(in the rows, 128 means zero)
Families of rows that turns and mirrors carry onto each other, the same ones carrying the whole set onto itself: the rest of each named row's family, in list order:
5 families of 8 rows:
Poba: [167 127 115 128 143 111 101 168 142 143 146 143 152  87 176 131 122 141
  97 115 149 112 120  98 140 128 110]
pibu: [169 116  96 143 128 105  90 140 125 145 127 121 127 120 178 123  95 168
 107 139 123 129 144  85 131 116 124]
fabu: [161 115  95 132 141 113  79 159 125 151 123 134 122 113 163 114 111 142
 116 128 121 123 151  87 135 107 116]
zitud: [182 124 139 150 128 109 131 160 135  86 114 136 124 136 146 152 137 185
 116 157 129 146 161 131 148  93 136]
Fozas: [174 126 131 128 135 113 129 180 159  95 108 134 139 132 142 159 155 150
 119 142 120 146 157 129 162  87 127]
zop: [168 126  95 137 152 112  78 148 139 151 137 139 132 106 158 124 111 140
 113 144 136  99 144  95 123 115 117]
pasi: [168 131 151 138 112  98 145 173 133  98 114 131 138 134 162 170 134 167
 108 127 145 143 163 132 161 103 136]
vil: [151 128 105 134 126 106 106 150 137 163 137 113 135  98 173 131 102 155
  84 146 145 121 146  85 110 118 128]
Kof: [176 123 133 136 130 111 141 171 160  93 108 125 136 135 146 164 141 174
 112 148 122 151 158 122 163  98 134]
basi: [163 131 145 135 141 110 136 186 136 109 123 151 132 109 150 160 161 150
 107 133 141 136 155 146 144  82 131]
gitob: [157 127 108 125 140 103  87 148 135 156 147 139 134  97 166 129 115 136
  97 136 155 104 138 107 115 118 113]
retet: [165 130 141 123 128 103 139 181 156 102 118 133 141 121 152 166 158 149
 104 130 135 150 151 136 159  89 127]
Lovun: [160 125 146 143 127 121 126 195 137 113 104 155 142 140 137 140 140 142
 132 142 137 119 173 116 141  83 128]
zugan: [180 117 141 146 110 112 130 177 149 108 107 132 137 142 153 170 128 183
 122 145 128 153 174 121 144  95 135]
Rotif: [171 118 103 118 148 111 104 149 129 158 144 129 141  88 167 122 133 130
 101 130 144 113 139  99 125 121 114]
rokal: [178 134 136 139 127 113 122 179 140  95 106 140 140 141 151 165 149 143
 132 128 128 135 162 128 163  89 130]
sok: [161 135 151 144 116 115 139 194 138 118 120 153 158 126 164 163 140 141
 115 132 156 123 151 126 131  82 133]
bil: [158 126  94 134 140 117  84 157 141 157 129 119 136 105 159 122 117 134
 104 148 129 113 149  83 115 107 121]
rak: [179 121 115 134 126 100 104 143 139 126 143 131 147 104 182 129 107 167
  90 129 153 124 121  93 135 141 110]
Kemar: [172 124 151 134 103 105 135 181 145 117 120 134 139 130 165 177 136 173
 106 132 148 156 164 137 139  93 134]
Pilis: [171 118 106 124 137 103 122 137 126 154 143 121 139  89 176 125 115 158
  89 134 149 122 140  97 121 131 120]
runik: [180 113  91 128 157 119  96 145 131 148 131 127 136 101 155 114 123 143
 115 142 127 111 150  87 129 121 115]
dap: [165 113 109 126 151 116  87 169 141 134 132 148 138 101 151 111 122 144
 113 122 131 110 143  86 151 129 104]
futut: [161 125 105 140 126 101 105 149 122 158 141 125 135 102 197 137 102 165
  90 122 140 130 130  97 126 115 128]
dez: [175 133 148 147 126 103 147 167 135 101 128 140 135 115 166 168 141 179
  98 144 146 143 150 144 140  93 141]
miko: [160 125 110 135 134  98 101 142 136 156 145 133 130 102 167 132  99 161
  90 138 156 111 143  98 120 132 122]
div: [152 126 106 129 142 107  92 168 124 165 138 136 134  95 183 130 118 137
 100 113 135 120 138  98 129 106 120]
bifan: [169 120 144 145 109 110 128 170 134  97 103 140 137 156 142 142 121 169
 129 159 143 133 174 111 136  95 129]
Norap: [175 130 143 149 121 109 135 171 139  91 104 131 138 143 152 167 132 171
 124 130 127 136 168 120 166 100 137]
lumo: [180 111  96 135 142 111 112 134 131 147 134 119 137 103 163 119 108 168
 103 146 132 115 149  83 128 133 123]
bived: [161 123  97 146 133 114  96 148 140 154 126 112 135 110 162 125 101 159
  98 152 131 116 150  77 118 118 127]
paz: [166 134 148 126 118 100 130 181 135 100 113 140 140 131 159 168 150 138
 116 122 147 140 158 138 158  89 128]
suved: [172 131 151 148 100 102 142 169 134 100 117 141 156 139 167 160 123 167
 111 152 160 136 151 126 125  92 136]
sena: [168 123  99 145 146 110  92 138 140 151 134 135 129 112 159 129  95 167
 106 145 135 102 149  90 126 129 120]
Fekef: [170 126 146 126 116 110 123 198 145 121 116 145 139 125 159 171 151 145
 118 129 141 147 164 140 138  81 127]
Daso: [168 125 145 129 123 101 152 174 155  99 117 128 138 127 157 168 142 171
 100 140 139 156 149 130 157  98 133]
lep: [175 109 105 131 134 106  91 145 139 121 131 131 136 118 157 111 104 168
 109 140 136 123 142  84 147 142 108]
vemot: [180 119 134 139 121 121 112 188 151 111 105 140 138 140 145 163 145 155
 132 138 123 145 176 127 147  81 127]
Nari: [171 124 137 138 142 115 122 180 135  96 111 148 120 130 132 145 153 156
 124 150 123 138 167 135 150  83 128]
rimu: [148 130 105 125 132 109  94 159 136 165 136 120 138  96 168 130 117 132
  91 140 146 118 145  93 112 108 119]

Which other rows belong to the same family as retet? Fozas, vil, Kof, bil, bived, Daso, rimu
Which other rows belong to the same family as rak? Poba, Lovun, sok, dap, bifan, suved, lep
Which other rows belong to the same family as rokal? zop, pasi, gitob, miko, Norap, paz, sena
Which other rows belong to the same family as zitud? pibu, fabu, basi, futut, dez, div, Nari

Families of rows that turns and mirrors carry onto each other, the same ones carrying the whole set onto itself: the rest of each named row's family, in list order:
4 families of 8 rows:
ramar: [130 144 132 140 129 126 134 126 137 129 119 118 126 159 146 142 120 140
 110 116  94 134 167 112 128 128]
gulus: [127  93 110 130 152  84 105  94 120 132 146 110 122 128 137 149 123 148
 127 125 154 135 132 144 130 121]
kug: [126 112 107 121 124 116 135 152 144 106 144 116 135 111 138 122 139 137
 127 153 175 105 114 133 135 129]
dofat: [130 151 140 144 136 131 137 113 135 129 126 112 136 152 145 145 106 131
 114 103 104 139 157 113 134 121]
tem: [137  98 101 129 134  97 105 118 134 115 150  99 140 139 135 138 135 117
 127 133 161 111 105 155 126 114]
Gube: [116 105 112 120 129 101 116 121 139 115 160 135 118 106 130 139 137 164
 122 140 164 123 121 115 135 130]
luzo: [133 145 123 134 130 131 131 141 137 148 146 120 122 156 159 133 141 119
 103 115  92 141 150 138 137 122]
Budo: [131 164 119 115 136 150 139 144 146 149 133 128 127 137 132 120 125 113
 102 122 119 157 128 156 114 131]
Mutug: [128 154 121 120 139 142 136 149 140 143 129 130 124 144 139 118 129 115
  97 121 106 154 137 159 123 139]
zomu: [133  95  95 130 137  92 120 125 138 121 139  81 139 132 141 138 135 124
 115 142 153 113 110 154 124 125]
pavot: [129 106 109 120 119 107 115 133 154 100 141 115 129 108 129 123 148 140
 115 141 166 101 114 130 129 129]
sus: [141 148 122 135 128 132 130 140 142 154 151 115 132 150 158 136 140 106
 105 111  99 142 146 137 132 112]
luva: [130 150 145 130 137 115 131 110 128 128 119  97 132 154 138 144 122 138
 103 116 102 142 158 106 128 124]
gage: [115  89 106 126 147  94  97 108 126 123 162 119 122 126 134 150 126 156
 118 135 148 130 112 143 134 122]
fefid: [133 149 126 130 129 128 131 135 139 140 147  99 127 155 164 140 134 109
 107 131  92 138 135 132 148 114]
Logi: [120 165 142 126 142 148 145 126 137 125 112 126 134 138 126 122 100 138
 107 113 124 148 147 129 122 133]
Mema: [127  88 103 124 138  98  98 123 137 109 139  99 138 127 131 134 134 131
 112 134 148 107 108 161 124 121]
nuzuz: [138 141 138 145 132 128 132 124 137 133 127 112 138 158 145 153 117 139
 116 110  97 134 168 111 125 114]
molil: [118 115 115 119 135 103 119 119 128 113 159 135 132 121 121 140 129 158
 133 136 183 125 121 113 128 123]
vud: [116 161 124 115 130 156 130 143 136 142 130 133 122 137 142 118 132 111
 110 130 115 140 125 159 135 125]
gokov: [128 117 106 118 121 111 123 134 143 109 148 117 137 120 122 120 143 128
 127 139 183 106 109 132 122 124]
kotu: [133 112 113 119 119 114 118 137 150 110 146 109 138 107 124 120 147 133
 112 135 173  98 113 131 122 121]
nev: [110 160 143 117 137 147 129 116 129 129 104 131 129 138 122 120 119 141
 106 118 128 144 153 139 116 134]
mitir: [123 115 118 118 133 107 119 122 141 119 166 134 122 103 121 139 130 162
 124 137 174 127 117 111 128 125]
ven: [116  95 110 127 145  99 100 103 126 124 161 116 127 124 126 161 114 152
 124 130 148 137 111 136 130 115]
zon: [126  96 114 131 150  88 101 107 117 121 162 115 137 141 130 154 121 145
 133 130 160 130 117 133 130 112]
meki: [130 150 123 142 129 134 138 125 141 148 148 103 136 153 162 137 127 108
 105 108 100 137 138 138 135 114]
Rul: [125 156 130 122 137 140 136 137 138 124 101 130 126 146 123 125 111 139
 108 122 108 146 155 135 114 144]
lita: [129  88 104 131 134 105  98 122 138 118 148  93 141 129 132 141 127 126
 116 131 145 106 108 158 118 110]
Zafoz: [128 157 132 122 137 144 139 132 137 128 107 127 133 142 118 133  98 144
 113 120 116 146 153 129 107 135]
nivi: [121 164 125 125 137 156 145 144 138 143 135 121 137 137 145 114 122 111
 102 113 122 146 129 153 124 127]
sepip: [121 108 124 125 137 110 118 119 127 121 149 147 122 108 134 135 127 163
 136 139 176 129 133 126 137 125]

Which other rows belong to the same family as gulus? kug, zomu, luva, fefid, vud, nev, sepip
Which other rows belong to the same family as nivi? dofat, tem, Logi, molil, gokov, zon, meki
Which other rows belong to the same family as mitir? Budo, sus, nuzuz, kotu, ven, lita, Zafoz

Families of rows that turns and mirrors carry onto each other, the same ones carrying the whole set onto itself: the rest of each named row's family, in list order:
5 families of 6 rows:
zef: [128 115 126 116 125 164 177 128 124 141 112 133]
dud: [148  94 132 168 156 135 142  99 137 151 127 106]
miz: [125 120 124 149 105 119 142  81 119 135  91 127]
fenaf: [159 106 113 143 137 105 151  87 144 141 132 123]
Kevap: [114  99 152 150 135 159 160 126 133 152 119 117]
fides: [105 111 114 136 118 153 180 124 147 134 117 128]
bepum: [135 102 142 135 139 149 152 137 113 157 136 110]
lobul: [155 102 125 140 166 135 147 103 145 133 115 120]
zag: [112 109 152 152 116 159 163 112 117 142 114 122]
Vos: [127 116  92 155 123 128 125 114 138 155  94 132]
mepu: [124 104 143 144 135 148 152 116 123 184 123 128]
viduz: [128 125 102 153 110 119 166 116 111 157 102 146]
bim: [147 107 110 175 147 134 137 101 145 158 117 114]
Dom: [122 126 126 155 105 130 155 113  90 130 123 120]
tuma: [117 121 107 122 137 165 163 110 149 157 103 123]
siza: [142 105 136 171 155 146 140 108 133 128 131 135]
Soso: [118 120  81 135 126 113 155 125 125 149 120 130]
zez: [140  81 134 146 147 129 129 117 147 138 120 130]
Mul: [143 146 115 151 118 124 144 104 117 130  99 139]
Sezu: [117 119  86 145 108 134 147 116 128 147  90 128]
goru: [147  99 124 142 129 119 142  84 137 111 128 110]
Vedi: [123 136  86 163 120 137 169 121 118 147 113 118]
duveb: [117 106 103 121 122 157 166 132 132 162 118 109]
koze: [122 102 148 125 139 137 182 124 130 158 129 118]
sulid: [130 132 108 153 103 116 147  99 104 123 117 113]
Bomib: [159 110 115 139 134 128 149  74 123 144 120  94]
misel: [139 105 125 151 133 120 169  71 122 128 140 113]
daral: [128 123 114 119 118 123 139  95 102 117 107 123]
nop: [135  91 115 126 138 128 155  95 144 113 131 104]
Lirom: [123  96 109 108 131 147 165 115 135 149 124  97]

Which other rows belong to the same family as Sezu? dud, Kevap, goru, duveb, sulid
Which other rows belong to the same family as tuma? mepu, siza, Soso, misel, daral
Which other rows belong to the same family as koze? zef, fenaf, lobul, viduz, Mul

Families of rows that turns and mirrors carry onto each other, the same ones carrying the whole set onto itself: the rest of each named row's family, in list order:
7 families of 3 rows:
Robak: [109 128 129 119 119 127 124 112 160 140 144 126 111]
vus: [124 114 108 115 128 137 116  96  89 130 119 116 135]
kiv: [121 102  97 116 143 136 110 136 107 120 114 112 137]
sida: [108 105 102  95 132 133 106 147 126 125 121 113 140]
dorav: [138 133  90 110 119 156 114 136 144 173 100 106 136]
Fegoz: [110 140 148 134 130 132  98 120 145 131 135 128 135]
Rasu: [114 112 104 108 138 130 105 137 126 110 114  98 132]
kip: [127 126 135 142 122 131 119 106 156 128 133 136 115]
Doni: [119 146 129 120 119 135 112  88 145 115 122 137 116]
Vob: [118 136 102 117 121 174  96 128 149 176 125 134 133]
Nure: [144 127  97 123 116 162 113 130 140 180 103 131 138]
zuzi: [113 123  95 115 136 130 117 126 103 114 100 107 130]
dip: [118 126  96  95 133 146  99 122 106 113  99 118 141]
Rigak: [133 137  80 115 106 168 114 125 140 165  96 132 126]
Duf: [124 137 126 130 114 135 115 109 173 134 129 121 111]
Nefu: [138 131 141 129 104 136 102  96 131 133 120 142 144]
penav: [124 143 133 135 106 130 111 109 158 119 114 139 120]
senel: [131 134 109 106 114 146 120 138 147 184 111 118 143]
buzu: [136 116  94 110 103 172  98 104 122 157 114 143 137]
sovol: [103 124 103 111 151 146 109 130 104 145 124 104 134]
Moto: [141 151 102 107 111 162 110 107 136 166  95 133 140]

Which other rows belong to the same family as penav? zuzi, Rigak
Which other rows belong to the same family as Nefu? vus, buzu
Which other rows belong to the same family as Doni? dip, Moto
Which other rows belong to the same family as kiv? kip, Nure
Which other rows belong to the same family as Duf? dorav, Rasu

Families of rows that turns and mirrors carry onto each other, the same ones carrying the whole set onto itself: the rest of each named row's family, in list order:
4 families of 8 rows:
Kita: [139 105 131 112 116  98 120 111 128 143  84 111 135 151 127 128]
lono: [133 134 127 117 142 104 170 103 131 133  95 167 125 139 136 139]
kelus: [141 112 156 113 129  98 151 103 143 107  94 138 134 138 118 118]
Paku: [127 121 163 118 148 105 139  82 123 129 117 127 132 171 119 125]
Gad: [139 120 144 125 152 108 161  90 160 130 154 103 136 130 139 168]
zatem: [127 120 143 107 150 105 143  74 125 106 114 128 145 157 110 130]
vodo: [149 133 108 116 154 100 163  80 145 126 127 138 127 131 152 174]
puf: [148 122 110 124 117  98 151 102 130 153 118 142 125 120 160 172]
par: [150 116 108 108 135 119 114 119 149 156 122 101 153 133 143 154]
Sabu: [116 102 131 108 126 108 133 124 121 142  88 128 149 145 128 121]
lok: [149 109 118 123 132 110 135 130 138 170 126 104 156 131 146 154]
bef: [135 101 139 109 114 107 138 124 142 122  91 137 134 123 128 118]
Sobed: [132 140 121 112 157 104 166  80 143 115 116 152 133 140 147 169]
rad: [129 111 151 117 128 100 131  97 121 136  95 122 128 166 118 117]
vur: [129 131 154 119 162 115 142  79 135 132 143 124 142 165 126 136]
Sepo: [158 125 131 124 154 107 145  80 140 133 154 102 152 145 128 161]
Vek: [135 104 138 109 148 107 146 103 120 119  94 132 138 158 118 109]
lagis: [141 124 125 125 134 110 133 103 143 155 148 100 163 135 136 175]
tofa: [144 129 105 120 130  98 156  86 139 139 125 132 126 119 151 186]
sigo: [136 103 112 114 122 112 131 129 130 165 104 114 142 125 119 136]
susu: [136 125 161 124 156  97 164  83 155 111 138 117 136 143 130 154]
kovo: [140 124 150 117 158 104 147  73 134 112 138 118 158 167 137 148]
padu: [137  97 124 112 112 116 136 132 143 142 110 127 134 110 137 131]
Busi: [129 129 123 118 119 103 160 108 127 149  95 163 124 127 135 146]
lureb: [147 122 111 124 113 101 158 109 126 158 106 151 118 119 142 153]
luta: [143 109 111 110 119 107 111 120 138 152  96 105 143 137 137 143]
Lurad: [134 111 131 124 141 117 147 112 158 145 153 105 140 115 147 169]
bez: [145 128 119 112 153 127 122 104 155 148 149 107 158 142 144 160]
tik: [136 101 121 115 122 121 138 130 149 152 133 114 139 108 149 153]
Sivom: [136 122 164 118 143  98 159  85 150 101 113 128 135 144 119 132]
Tinab: [134 141 123 111 156 104 170  85 136 122 102 159 126 138 130 147]
Desir: [139 132 136 113 166 125 135  89 146 138 157 117 150 154 133 152]

Which other rows belong to the same family as Lurad? kelus, Gad, bef, susu, padu, tik, Sivom
Which other rows belong to the same family as par? Kita, Paku, rad, vur, luta, bez, Desir
Which other rows belong to the same family as tofa? lono, vodo, puf, Sobed, Busi, lureb, Tinab

